Each row is where one point has got to under a steady rotation. How many ticks took it there?
The counts run from 0 to 434.
[129 128 167  86  87 164 154 140 114 169 114  98 122 115 128 135 110 133
 104 138 111 114 130 122  90 120 101 165  85 154 140  86 170 104 144 111
 177  84 123 121 152 125 148 113 130 161 141 145 171 159 145] : 127
[135  92 117 133 108 107 165 137 145 172 170 122 145  85 111 107 118 130
 132 190 126  99  97 122 116 157 113 137 158 147 132 106 126 158 150 181
  67  94 117 126 166 135 123 128 122 127 173 137 128 178 161] : 257
[135  99 156 123 123 121 159 123 130 157 108 113 130 103 119 114  90 117
  92 154  96  96 104 153 122 143 110 161 114 153 111 114 128  91 170 149
  78  94 135 117 151 112 138 104  97 130 182 176 165 163 155] : 144
[165 130 134 102 132 115 176 147 100 112 134  87 120 100 108 119  67 125
 104 126 102  92 135 119 113 165 104 150  99 173 112  91 101 114 182 157
  99  94 121 141 109  91 176 117 113 124 162 135 142 139 156] : 350
[167 131 129 107 127  97 168 148 108 124 176 103 134  94 101 130  79 131
 125 116 118  92 128 107 126 174 104 147 138 146 101  66  97 149 173 184
 111  86 114 138 130 108 165 137 109 118 116 119 145 125 166] : 186
[158 113 139 156  91 175 140 117 110 161 133  95 147 122 128 147 137 161
 130 183 112 102  83 111  75 132 113 161 101 175 134 114 151 124 174 132
 122 120 124 133 115 114 164 109 144 138 171 139 148 190 116] : 90
[154 129 148 111 107 154 185 145 137 159 104 129 152 111  93 109  67 132
 103 121 117  99 105 101 125 130 103 155 109 178 147 100 142 121 159 134
 122  93 134 135 177 104 156  98 104 140 161 154 164 127 179] : 298
[109 121 161  62 120 125 165 146 103 191 147 105 108  98 114 126 131 146
 116 162 119  90 113  94 103 112 108 138 120 170 141  90 176 124 145 151
 135  57 127 126 158 135 148 132 146 146 158 142 126 177 141] : 97
[152 122 116 128  78 135 144 126 112 160 180  79 150 104 150 151 142 143
 160 176 142 112 108  99  78 134 107 162 130 170 119  99 129 169 150 166
 121  99 112 110 130 150 148 142 147 148 140 107 101 177 123] : 428
[114 124 176  56 147 119 172 151 101 167 130  97 113 105 111 129  96 127
  94 125  97  89 132 116 121 108 105 150 107 168 116  91 143 106 148 144
 131  70 128 115 159 116 150 126 111 147 156 154 146 140 148] : 323
[176 128 146 144  59 132 120 133 119 163 139  97 151 115 181 153 117 116
 123 150 139 129 111 139 109 148 114 211 126 138 109  88 124 127 170 133
 115 131 158 116 147 130 146 108 114 143 110 129 162 166 108] : 336
[158 143 143  98 118 135 138 136  78 117 155  47 127 121 115 150 107 144
 117 151  97 115 122 118 109 143 107 168 103 181 120  90 127 135 176 129
 140  99 109 133  98 106 186 121 144 151 138 112 140 166 111] : 377
[165 118 180 147  97 155 144 129 100 168 140 117 142 114 146 146 106 161
 115 147 115 104  99 132 127 120 110 189 111 160 127 110 175 104 173 111
 128 120 168 142 144 103 160  92 121 137 126 158 174 172 108] : 306
[111  96 182 126 130 110 142 126 122 173 151 112 147 128 104 132 127 157
 115 167 117  96  82 121 142 103 106 167 153 155 142  88 182 127 141 150
 124  89 121  94 158 103 157 130 119 155 135 138 146 175 128] : 251
[141 117 142 105 100 106 139 127  88 137 175  76 131  89 156 146 104 118
 133 159 112  95 135 137  80 189 100 161 104 140  89  69 119 134 157 154
 113  84 113 148 105 142 141 149 125 124 143 110 141 165 128] : 177
[139  99 162 141 135 126 120 115 121 163 156  99 133 109  95 125 111 146
  96 179  93 123  87 134 164 138 108 166 153 154 142 114 165 129 152 124
 109 111 122 118 149  76 154 102 124 146 151 144 171 197 120] : 225
[149 124 160 120 143 123 124 128  86 152 169  70 113  89 128 138 113 150
  95 172  92 120 103 141 138 147 128 179 117 159 119 106 144 102 176 124
  99 104 140 116 124  99 157 104 132 137 145 127 172 199  97] : 368
[165 130 133 127 117 122 140 118 103  99 129  62 153 123  95 125  88 137
 104 142  92  99 114 133 105 153  92 156 113 177 115  79 116 136 166 138
 121  91  85 129  97 105 176 137 111 140 176 109 153 157 149] : 207
[161 141 119  83  97 142 132 145  82 168 173  73 112  54 154 148 114 111
 132 168 124 125 141 126 108 172 117 174  93 142 119  92 114 129 165 142
 136  92 160 141 129 143 137 104 136 146 135 126 145 173 118] : 347
[146  95 179 154  88 111 158 131 114 162 145 124 144 128 140 140 107 142
 136 160 114  66  97 134  68 141  98 166 110 154 105  98 139 116 171 170
 101 107 125 138 129 142 159 153 115 111 149 153 129 167 128] : 115
[142 107 173 171  59 150 129 108 134 168 122 123 177 139 132 142 103 138
 121 154 113  96 101 143  93 138  99 190 113 144 145  93 180 122 140 109
 140 120 131 125 137 125 154 138 121 152 135 138 180 181 140] : 280
[144 112 172 118 102 104 162 132 131 154 103  97 153 141 142 131  84 103
  96 113 119 108  93 140 144 112 109 189 139 146 121  85 126  99 170 151
  95  99 142  94 181 104 150 114  88 146 139 148 167 141 147] : 334
[150 139 139 106 107 145 140 137 100 147 142 100 141  90  98 124  89 123
  96 127 111 147 119 118 173 157 108 164 146 142 158  77 145 141 148 117
 131 100 124 129 157  77 146  89  98 157 127 110 203 158 163] : 20
[136 128 122 107 116 169 136 125 106 160 138  86 131  86  96 124 121 128
 101 181  97 146  97 110 136 131 111 135 110 166 160 105 156 144 144 105
 139  94 110 113 132  99 152  96 137 164 175 134 165 191 129] : 235
[146 125 124  92  77 166 158 143 122 188 134 136 153  78 100 122  97 122
 110 150 123 122 114  98 134 135 117 135 114 151 163  96 166 141 119 124
 131  88 152 134 182 117 137  82 139 147 140 121 174 151 180] : 102
[154 137 175 102 153 122 147 151  73 159 181 111 114  80 123 155 105 152
  99 144 112 111 133 114 162 147 116 171 126 148 118  89 157 116 167 143
 121 100 161 137 152 102 155  87 121 134 100 133 182 175 126] : 358
[132 126 153 119 124  82 157 133 132 161 170 106 151 102 116 121 105 126
 129 159 145 112  96 110 163 131 111 173 185 145 117  63 121 163 151 179
  94  94 116  85 186 116 152 113 114 147 107 112 136 149 145] : 221
[127 130 130  91  98 119 118 122 100 159 170  66 119  71 140 130 114 101
 121 174 115 137 127 138 111 177 114 168 128 128 129  57 133 133 123 144
 132  84 118 112 137 137 126 132 125 160 140  98 155 187 136] : 373
[129 110 179 130 133 119 146 135 102 183 140 119 111  85 134 127 110 139
 108 173 108 100 110 145 127 140 116 168 123 145 126 116 156  86 165 136
  93 100 161 136 144 105 136 100 108 128 153 172 172 191 124] : 143
[122 117 143  93  98 138 136 149  98 192 176 114 117  96 132 144 135 138
 141 163 126 102 135 108  66 147 104 143  99 155 131  81 184 146 133 150
 151  78 120 136 143 151 148 152 148 148 140 119 121 174 131] : 96
[160 132 139  98  98 157 188 151 126 134 110 100 148 137 101 144 109 146
 115 141 116  87  99  79  89  99 103 143 109 209 125  96 144 129 175 138
 124  95 114 123 150 109 185 108 129 141 162 134 112 141 157] : 99
